One turn moves every row onto another: examples first, then more rows asked
miz: [ 23 -15 -59  -8  12   5  17 -22  31  -4  67 -12 -30   6  -4  -7   2   7
   9  41 -19  13  48  38  46  -6  -6  -3 -32  24   6   4]
fega: [  4  28 -60 -22  18  -8   8 -24  25  15  35  23 -69  25 -32 -34  -9 -22
  29  20  14  14  56  19  36 -13   3  -3  40  14   6  22]
laf: [ 15 -18 -40 -33   3  -5  46 -15  22  38  18  26 -40  49   2  -1   4   0
   8   8  -6   2  54   4  31  15  20  -1  29  13   1  16]
deru: [-22  31 -14 -30  38  11  -6  -1 -20 -20  30  17 -42  21 -27  11  25  27
   1  36 -13  25  38  48  48   2  39 -16  -3   0  -1  29]
Faba: [-15  36 -37  -6 -11  10  19 -16  19   0  22  32 -26  22 -33  -4   2  17
  24 -19  22  30  57   6   8 -15  51 -20   9  -9  17  -4]
sek: [ -5  27 -63 -11  11   6  27   5  53  -4  21 -12 -34  23  -8  16   8   7
  -7  37   2  24  58  13  47 -20 -10  50 -24   4  28  32]
zelum: [-32  -1 -34 -22  38   3  -4  -4  44  18  -4 -11 -25  33  -4  10   7  -9
  21  35  18  45  54  18  30  18   8   2  -7  21  21  64]
vum: [-27  21 -49  -6   1  32  24  -5  24 -22  51  11 -19   2 -36 -18  19  -3
  -3  -2 -25  22  63  23  58 -35  28  25 -10   6  16  37]
Bepo: [ 13  31 -46 -17  27  -1 -16  10  48   9  28  -5 -10  29 -14   8   4  -7
  28 -11  26  17  69  -1  13 -20  -6   0  -7  -8  28  22]
fove: [-13  34 -42 -25  19  10  34 -16  54 -35  13   1 -37 -22  -3 -21   1   3
 -13  42  -3  -2  49  42  36 -37   5 -14 -29  12  12  21]
suniz: [ -7  44 -23  -2  37   8  10 -20  23  -9   3  33 -43  -3 -20  32 -23  -7
  31  18  12  10  46  46   4  15  15 -10 -14  -3  15  34]
noka: [-19  14 -28   1  10   3 -16 -12 -14 -10  16 -11 -31   3 -28 -13  12   8
 -21  52 -13  26  54 -14  27   4  -4  16  27  18  -8  -5]
dap: [ -8  31 -60 -16  27   1   1 -43  12  10  12   3 -64  12 -26 -10  13   6
  -3  25 -45   6  58   9  23   6  16  22  15  30  38  47]
bop: [-31 -11 -57  -4   1  -1  -9  -2  36   3  22   7 -16   4 -10  10  -7  -8
 -21  40 -31  19  11 -15  31  -3   0   3   4  29  29 -11]
kepo: [ -6  18   0  -7  22  21   1  -9 -14 -15  26  22 -73  18   2  15  -7 -23
   7  34  30  14  59  21  35  -4  16 -15   6 -10   3  13]
gil: [-13  25 -24  -9  15 -11  13 -21  31  11 -43  -1 -41  -8 -12   1  -1 -10
  17  22   1  10  49  75  36  -6  12  -1   1  22  12   5]
Kom: [-13 -12 -22 -18  20   4 -20  -1 -35 -17  10   6 -33  -9   0   9   5 -20
  -1  10  -1  30  49  -7  34   8  -1 -20 -23  28   9   9]
Vel: [-25  54 -28 -13  19  15  47 -15  16 -18  -9  17 -34 -12   7 -20  -5  -1
   9   1  -8  20  54   4  32  15  30  -2 -44  23   6  11]
Kavu: [-17   7 -48 -47  30  -6  19  -4   3   6  21  18 -46  19 -12 -41  10   0
 -19   9 -29   2  31  35  56 -12  38 -13 -14  48  32  29]
Nuto: [ -4  49 -25 -12  22  24  -3   6  35   0  31  17 -32  25 -54   2   0  19
 -10  -3  -7  24  51  74  35  -9  23 -29 -15   9  11   4]
nim: [-23  50 -39  -4  28  -9  -6  -2  40  -4  34  18 -32  22  13   6  -7  -1
   4  -7 -11  40  56 -33  47   6  13  21  15  16  19  23]
livu: [-32  -6 -37 -29   1   0 -11 -29  52   0  35 -21 -48  35   6   8   9 -15
 -17  43  -9   1  36  11  11  21  32 -28  -5  25  19   0]
kede: [-10  26 -36 -42   6 -29  18 -22  41 -18 -11 -13  -9 -15  -7   9   4 -10
 -30  16 -14   9  42  25  -7   7  39 -10 -16  14   6  -3]
pob: [-24   1 -15   5  35  10  12  -6  23   9   5   4 -25   6  14  27 -26 -33
 -24   6   3  20  45  -9  12  19   6  -2 -17  18  29  35]
gopi: [-11   3 -47 -10   4  18  26  12  41   3  49   2   5  27 -48 -23   6  10
 -10  32 -10  16  28  31  41  -1  -4  -1   2  13 -23 -10]
Pogav: [ 17  12 -23   3  23 -23 -12  -5  12  19  38 -10 -10  24 -27 -15  -8  28
  -7  -4  18   3  57  57  20 -17  21  -4   8  29  20   4]
fomar: [-26   2 -31 -32 -22  -9  14  -5  44 -34  26  36 -10   8   0   2   2 -12
 -11  -2 -25  -4  42   2  33   7  39   8  11  24 -23  -1]
Figo: [ -3   2 -18 -23  -4  25   4  14  -1   5   8   7 -30  39 -25  13  34  18
  -5  23 -20  25  60  26  58  11   4  -2   4   6 -26 -17]
Varon: [  7  -1 -38 -51   9   4  14 -19  15   7  -3  17 -37  19 -22 -21   4 -19
  -8 -21  -5  11  78  24  17  25  17 -27 -13  52  -4  29]
nitob: [-23  11 -44 -38   1 -30  12   4  41  -2  31  -3  -8  37  -7  23  16  19
  -5 -17  22   3  22  20  13 -11  24 -31   7   5   9   4]

Vel goes to Faba
deru goes to Figo
Now find these:
miz goes to livu
kede goes to Bepo
bop goes to pob
laf goes to dap

